Each path below is one point turned by a fixed rotation once a step. After each direction that follows a path, write how fast that rotation turns it, in degrees each step (0 if it stays still).
Each turn is a multiple of 5 degrees from 10 to 175, or 0.
Each row of a path follows its step; steps can be skipped.
path 1
step 0: |  21.7 |  20.2 | -19.4 |  -7.4 |  -0.9 |   6.5 | -12.9 |   0.3 | -15.6 |   7.6 | -13.2 |  21.3 |  -4.3 |  34.8 |  -4.3 |   4.8 |  19.9 |   7.0 |  15.7 |  18.1 | -32.3 |  -6.5 | -11.7 |   9.6 |   6.6 | -18.1 |  -7.8 | -35.3 |   2.8 |  17.0 |  10.0 |
step 1: | -12.6 |  13.3 |   9.2 |  13.9 |  -8.9 | -11.5 | -11.3 |  29.6 |  19.5 | -14.3 | -15.6 |  -3.0 |  -7.2 | -22.4 | -21.2 |  19.3 |  20.8 |  -1.8 | -19.5 | -13.2 | -16.7 |  -5.2 |   2.2 |   9.4 |  -4.6 |  23.4 |   5.8 | -21.4 |   2.6 | -10.9 | -37.9 |
step 2: |  12.0 |  -7.4 |   5.2 |  20.9 |  -2.6 |  -9.4 | -14.5 |  13.6 |   2.7 |  -7.8 |  23.8 |  12.7 |  12.1 | -16.1 |  -5.2 |  14.0 | -38.4 |   5.0 |  -7.4 |  33.9 |   4.4 |  12.2 |  16.7 |   6.7 |  -8.7 |  -7.4 |  32.0 |  32.5 |  -3.7 |  -1.3 |   6.6 |
step 3: |  -4.3 | -24.1 |   5.7 |  15.9 |   3.7 |  17.5 |  22.5 | -11.7 |   6.4 |  32.1 |  24.3 |  15.5 | -13.0 |  12.6 |  -1.1 | -18.4 |  -7.9 |  -1.2 |  19.7 |   2.8 |  -6.2 | -15.8 |  -5.1 | -11.5 |  12.4 |  13.5 | -14.2 |   5.8 | -40.9 |  20.4 | -10.9 |
step 4: |  27.9 |  -0.2 |   4.7 | -17.8 |   5.7 | -18.1 |   6.7 |  28.6 |  -7.0 | -17.0 | -21.1 |  -6.7 |   6.5 |  25.5 |  15.8 | -28.0 |   0.7 |  -0.3 |   9.8 |  -3.2 | -26.7 | -28.9 |   1.8 |  13.6 |  11.1 |   4.1 | -18.2 | -16.4 |   0.1 | -19.4 |  14.2 |
step 5: |  -2.9 |   6.5 |   2.6 | -19.8 |  -1.7 |  18.6 |  10.4 |  -7.4 |  27.2 | -10.5 | -17.5 |  -6.7 |  19.7 |  -6.5 | -28.3 |  22.6 |  -3.3 |  32.5 | -14.7 |   8.9 | -20.9 |   5.8 | -21.8 |  -1.8 |  -2.6 |   3.0 |   4.0 |   5.0 |  23.7 | -26.0 | -25.9 |
step 6: | -20.6 |   9.4 | -22.5 |  31.4 |   4.0 |  -4.2 | -18.4 | -26.2 |  14.4 |  -4.4 |  -4.4 | -11.2 |  13.5 |  15.4 |  -8.6 |  12.6 | -20.7 | -32.2 |   1.1 |  33.1 |  14.4 | -12.0 |  15.3 |  -1.8 |  -8.5 |  10.8 |  24.2 |   4.4 |  -6.2 |  -0.4 |   3.9 |
step 7: |  -7.7 |   7.2 |   0.4 |   0.2 | -16.4 | -20.9 |  18.6 | -13.1 |  -9.6 |   6.6 |  36.5 |  28.5 |  -4.5 |  10.4 |   8.9 |  -7.4 |  12.6 |  10.5 |  -9.9 |   1.2 | -24.5 |   0.3 |   8.1 | -15.1 | -13.2 |  -1.9 |   8.7 | -29.7 | -38.2 |  12.3 |  13.7 |
step 8: |  26.5 |  -4.4 | -11.1 |  22.3 | -23.2 |  -2.5 |  19.1 |  26.2 |   2.4 | -10.4 | -15.3 | -19.6 |   1.3 | -24.1 |  23.4 | -10.0 |  11.6 |   6.9 |   0.2 |  -9.5 | -11.1 |  -2.3 |  -8.1 |  21.4 |  41.1 |  -3.6 |   2.6 | -11.2 | -12.1 | -11.8 | -11.4 |
step 9: |  18.3 |  -6.7 |  -7.4 | -15.8 |  10.6 |  -0.8 | -13.9 |   1.9 |  30.7 | -21.8 |  16.4 |   0.2 |   6.5 |  24.4 |   2.5 |  19.6 | -32.5 |  23.8 |   7.3 | -11.8 |   1.1 |  17.1 |   9.6 |  -3.1 |  11.5 |   6.1 |  -1.4 |  17.2 |  23.0 |   3.0 | -32.6 |
step 10: | -17.4 |   2.6 |   1.1 |  22.9 |  26.8 |  31.9 |   4.3 | -19.0 |   8.6 |  13.2 | -24.8 |   4.9 | -31.7 |  20.3 |   9.4 |   9.3 | -26.4 |  -2.4 |  -9.7 |  -1.0 | -16.2 | -15.6 |   8.7 |  -2.4 | -17.8 |  14.3 |  10.2 |   9.8 |  -9.4 |  -0.7 |  21.1 |
|   9.8 |  -2.1 |   9.1 |  -7.6 | -10.3 |   1.3 |   4.2 |  -4.2 |  -7.7 |  -0.5 |   4.0 |   5.7 |  -0.4 |  12.4 |  -3.9 |   3.5 |   0.4 |  -4.3 | -10.6 |   4.9 |  -3.7 |   8.3 |   7.2 |  -1.0 |   4.1 |   1.4 |   2.2 |   2.7 |   7.9 |   2.4 |   1.5 |	155
| -13.0 |  11.0 |   4.5 |   5.0 |   2.6 |  -3.9 |   3.0 |   0.4 |  -6.6 |  -2.2 |   4.3 |  -2.7 |   4.4 |  -2.5 |  -5.1 |   6.3 |   2.6 |  -7.6 |  -1.5 |   6.5 |  -5.3 |   1.6 |  -5.1 |   8.3 |  -7.1 |   0.9 |   9.6 |  -6.4 |   5.1 |   9.2 |  -1.8 |	70
|   8.3 |  -5.6 |  -2.3 |  -0.2 |   4.4 |   1.2 |   0.4 |  -0.8 |  -4.5 |   4.6 |  -2.7 |  -8.8 |   7.7 | -13.2 |  -4.5 | -12.1 |  -4.4 |   6.4 | -10.8 |   1.0 |  -3.6 |  11.0 |  -0.6 |   2.6 |  -3.0 |   4.0 |   6.4 |  -4.4 |   0.7 |  -1.4 |   0.9 |	115
|   4.6 |  -5.1 |   1.1 |  11.1 |   0.3 |  -5.3 |  -0.1 |   2.6 |  11.4 |  -0.9 |   1.6 |   1.1 |   5.5 |   1.5 |   1.0 |   9.2 |  -1.6 |  -0.6 | -10.5 |  -1.4 |   3.9 |   3.1 |  -9.0 |   5.6 |  -5.5 |  -0.4 | -13.4 |  -2.2 |  11.2 |  -3.5 |   0.8 |	95
|  -1.0 |  -6.4 |   6.1 |   4.7 |  -7.2 |   4.0 |  10.6 |   2.7 |   4.2 |  10.4 | -11.0 |  -9.2 |  -4.0 |  -4.4 |  -1.1 |   7.4 |  -1.8 |  -8.3 |   0.1 |  -4.2 |   3.2 |  -6.4 |   4.0 |  -6.7 |   3.3 |   7.0 |   4.9 |  -7.4 |   2.6 |   2.1 |   0.4 |	160
